M =
array([[391, 911, 861, 876, 592, 210, 212, 673],
       [611, 624, 611, 601, 604, 598, 590, 567],
       [352, 974, 914, 932, 595, 134, 138, 691],
       [552, 558, 568, 579, 566, 560, 567, 603],
       [586, 526, 539, 544, 571, 614, 618, 586]])
Indices start at 1.
Which number is the entry in row 1 and column 3? 861
Which number is the top entry of the column that holds the largest entry? 911
Which number is the entry just right of the smallest entry? 138
Which number is the entry in the bottom-left corner? 586
The entry at row 2, column 1 -> 611
Which number is the entry directly below 598? 134
The bottom entry of the column that holds the largest entry is 526
The entry directly below 932: 579
The entry just right of 544 -> 571
Which number is the entry in the bottom-right corner? 586
The largest entry -> 974
The entry in the top-left corner: 391
The entry directly above 614 is 560
The entry directly above 604 is 592
The top-right entry: 673
The entry directly above 603: 691
Which number is the top entry of the column that holds the smallest entry? 210
Which number is the entry just right of 614? 618
The entry in row 2 and column 2 is 624
Which number is the entry directly below 210? 598
The entry at row 3, column 3 -> 914

(-20.8, 24.8, 39.5, 58.7, -54.4, 15.2, 39.8, -68.7, 18.4, 50.5, 53.0, 68.2, 58.9, 15.9, 48.6)
The 1st entry -> -20.8
The third entry is 39.5
The entry just right of the smallest entry -> 18.4
Give the entry just right of the largest entry.
A: 58.9
The 2nd entry: 24.8
The entry just left of -54.4 -> 58.7
Give the entry just left of 39.8.
A: 15.2
The maximum: 68.2
Give the 2nd-last entry.
A: 15.9
The centre entry is -68.7
The first entry from the right is 48.6
The entry just right of 15.2 -> 39.8

Questions about the array below. Counting starts at 1.
1) Which number is the top entry of the column that holds the largest entry?
2) Which number is the entry just right of -1.7?
3) Which number is the bottom-left entry?
4) Which number is the entry in row 2 and column 1?
5) Which number is the largest entry?
6) Which number is the entry just right of the smallest entry?
7) Which number is the entry at row 1, column 3?
8) Which number is the entry just left of -3.6?
30.1	-53.1	-41.3	10.1	37.4	9.5	13.3	9.9	-1.7	23.8	-7.6	-1.0	11.0
41.5	-49.2	-24.2	11.6	26.7	16.6	-1.4	-22.3	-17.1	33.9	-15.3	-0.2	-18.8
27.4	-54.1	-47.1	14.7	37.6	6.2	11.5	4.9	-5.3	30.6	-1.3	0.7	13.5
22.3	-47.6	-45.4	9.0	38.2	7.0	13.6	11.2	-4.9	29.0	-5.3	-6.5	12.4
61.6	9.9	-8.0	19.7	46.0	57.3	63.0	0.7	-39.0	-11.1	25.9	10.9	22.4
58.1	11.1	-4.1	18.5	50.6	60.4	64.9	0.3	-35.2	-5.5	36.2	10.4	20.5
28.5	-50.5	-43.1	20.5	38.8	6.3	17.5	7.2	-4.4	29.0	-3.6	-6.1	15.4
1) 13.3
2) 23.8
3) 28.5
4) 41.5
5) 64.9
6) -47.1
7) -41.3
8) 29.0

A = [[-9.667, 1.063, 2.926, 2.463, -8.483], [-10.630, 1.025, 3.247, 2.495, -9.088], [-4.889, 11.804, 8.327, 12.453, -10.238], [2.330, 8.405, 11.240, 15.273, -16.521], [-8.229, 1.236, 2.560, 1.985, -6.986]]
The entry just right of 15.273 -> -16.521
Which number is the entry just right of 2.926?
Answer: 2.463
The entry just right of 8.405 -> 11.240
The entry at the centre is 8.327
Which number is the entry just left of -16.521?
Answer: 15.273
The entry just left of 2.926 is 1.063
The entry just left of 2.560: 1.236
Which number is the entry just right of 1.236?
Answer: 2.560
Which number is the entry just left of 2.463?
Answer: 2.926
The entry just right of 2.560 -> 1.985
The entry just left of 11.240 -> 8.405
Which number is the entry just right of the centre entry?
Answer: 12.453
Which number is the entry just left of 1.236?
Answer: -8.229

Read these off the row that follows.
1) Give the minimum.
2) Give the entry just left of the smallest entry.
3) Give the maximum.
[ 0.485 -0.038  0.476  0.917 -1.256  0.670  0.909  0.679  1.783  0.665
  1.801  0.443]
1) -1.256
2) 0.917
3) 1.801

a =
3.2	-2.6	-3.1	-2.3	-1.6	6.6	-5.5	0.0
0.1	-0.3	-0.4	-0.3	-0.1	0.8	-0.5	0.3
0.0	-0.1	0.5	-0.4	-0.7	0.8	-1.2	0.4
7.0	-2.0	-4.2	-2.6	-3.4	5.3	-6.8	-2.0
20.6	-9.0	-19.4	-12.4	-9.9	23.7	-26.7	-7.1
1.2	-1.1	-0.7	-1.3	-1.4	3.5	-3.1	0.3
0.9	-0.9	0.1	-1.2	-1.7	3.6	-2.9	-0.1
3.6	-3.2	-3.7	-2.5	-1.6	6.9	-5.4	-0.3
-2.2	3.2	3.0	1.9	2.6	2.0	4.6	2.4
-4.0	-55.8	2.2	7.3	12.4	-13.7	-7.0	-10.0
0.8	-0.9	0.1	-1.2	-1.4	2.8	-2.2	-0.2
0.4	-0.4	-0.2	-0.1	-0.5	0.9	-1.0	0.2
5.5	-3.9	-5.1	-3.3	-3.1	10.3	-8.6	-0.4
8.1	-5.0	-7.7	-4.2	-3.3	11.7	-10.5	-1.4
Indices start at 1.
The top entry of the column that holds the smallest entry -> -2.6
Give the entry just left of -1.1.
A: 1.2
The entry in row 1 and column 1 -> 3.2
Give the entry just left of the largest entry.
A: -9.9
The entry at row 3, column 1: 0.0
The entry in row 2 and column 1: 0.1
Give the largest entry.
A: 23.7
The entry just left of -3.7: -3.2
Give the entry in row 1 and column 3.
A: -3.1
The entry just left of 6.6: -1.6
The entry directly below the largest entry is 3.5
The entry in row 2 and column 3: -0.4
Give the entry directly above the smallest entry.
A: 3.2
The entry just right of the smallest entry is 2.2
Give the smallest entry.
A: -55.8
Give the top-right entry.
A: 0.0
Give the bottom entry of the column that holds the smallest entry.
A: -5.0
Give the entry directly above 5.3.
A: 0.8
Give the entry in row 2 and column 2.
A: -0.3
Give the entry in the bottom-right corner.
A: -1.4
Give the entry directly above the largest entry.
A: 5.3
The entry just right of the largest entry: -26.7
Give the entry directly above 0.2.
A: -0.2
Give the entry just right of 12.4.
A: -13.7
Give the entry directly below -3.7.
A: 3.0
The top entry of the column that holds the largest entry is 6.6
Give the bottom entry of the column that holds the largest entry.
A: 11.7

Read these off the row that follows.
1) Find the entry just right of 1.8.
2) Find the entry just right of the centre entry.
64.9	1.8	-30.1	44.9	42.0
1) -30.1
2) 44.9

Read these off the matrix that follows. Rows and columns are numbered from 1.
1) Give the entry at row 2, column 1.
2) Give the entry just left of the largest entry.
3) Give the entry in the bottom-left corner.
4) Give the entry at the centre.
5) Give the entry just right of -8.8.
6) Give the top-right entry.
7) Give the bottom entry of the column that holds the smallest entry.
8) Give the maximum.
0.5	1.7	3.5	4.8	-24.9	-0.2	-3.0	3.8	1.5	1.6	-0.3	-0.3	-30.6
-2.7	-4.0	-1.1	-1.1	-18.8	1.3	-2.7	-1.9	-3.7	-0.3	1.9	-4.8	-23.3
-3.6	-7.9	-2.1	-2.7	-20.5	0.6	-2.6	-3.0	-6.4	-1.1	1.4	-8.4	-22.4
6.7	11.2	10.5	8.7	21.0	-1.5	9.9	3.0	18.5	0.5	-2.9	23.8	69.0
-7.4	-13.5	-8.8	-9.0	-36.1	2.0	-9.2	-6.0	-16.2	-0.7	3.9	-20.1	-56.1
-0.8	1.6	1.4	1.6	-8.9	1.5	2.9	-1.9	0.9	-0.2	1.2	0.6	-1.9
-6.5	-13.6	-8.0	-8.1	-41.8	2.1	-8.0	-5.4	-15.0	-0.9	4.1	-18.6	-56.0
1) -2.7
2) 23.8
3) -6.5
4) 9.9
5) -9.0
6) -30.6
7) -56.0
8) 69.0
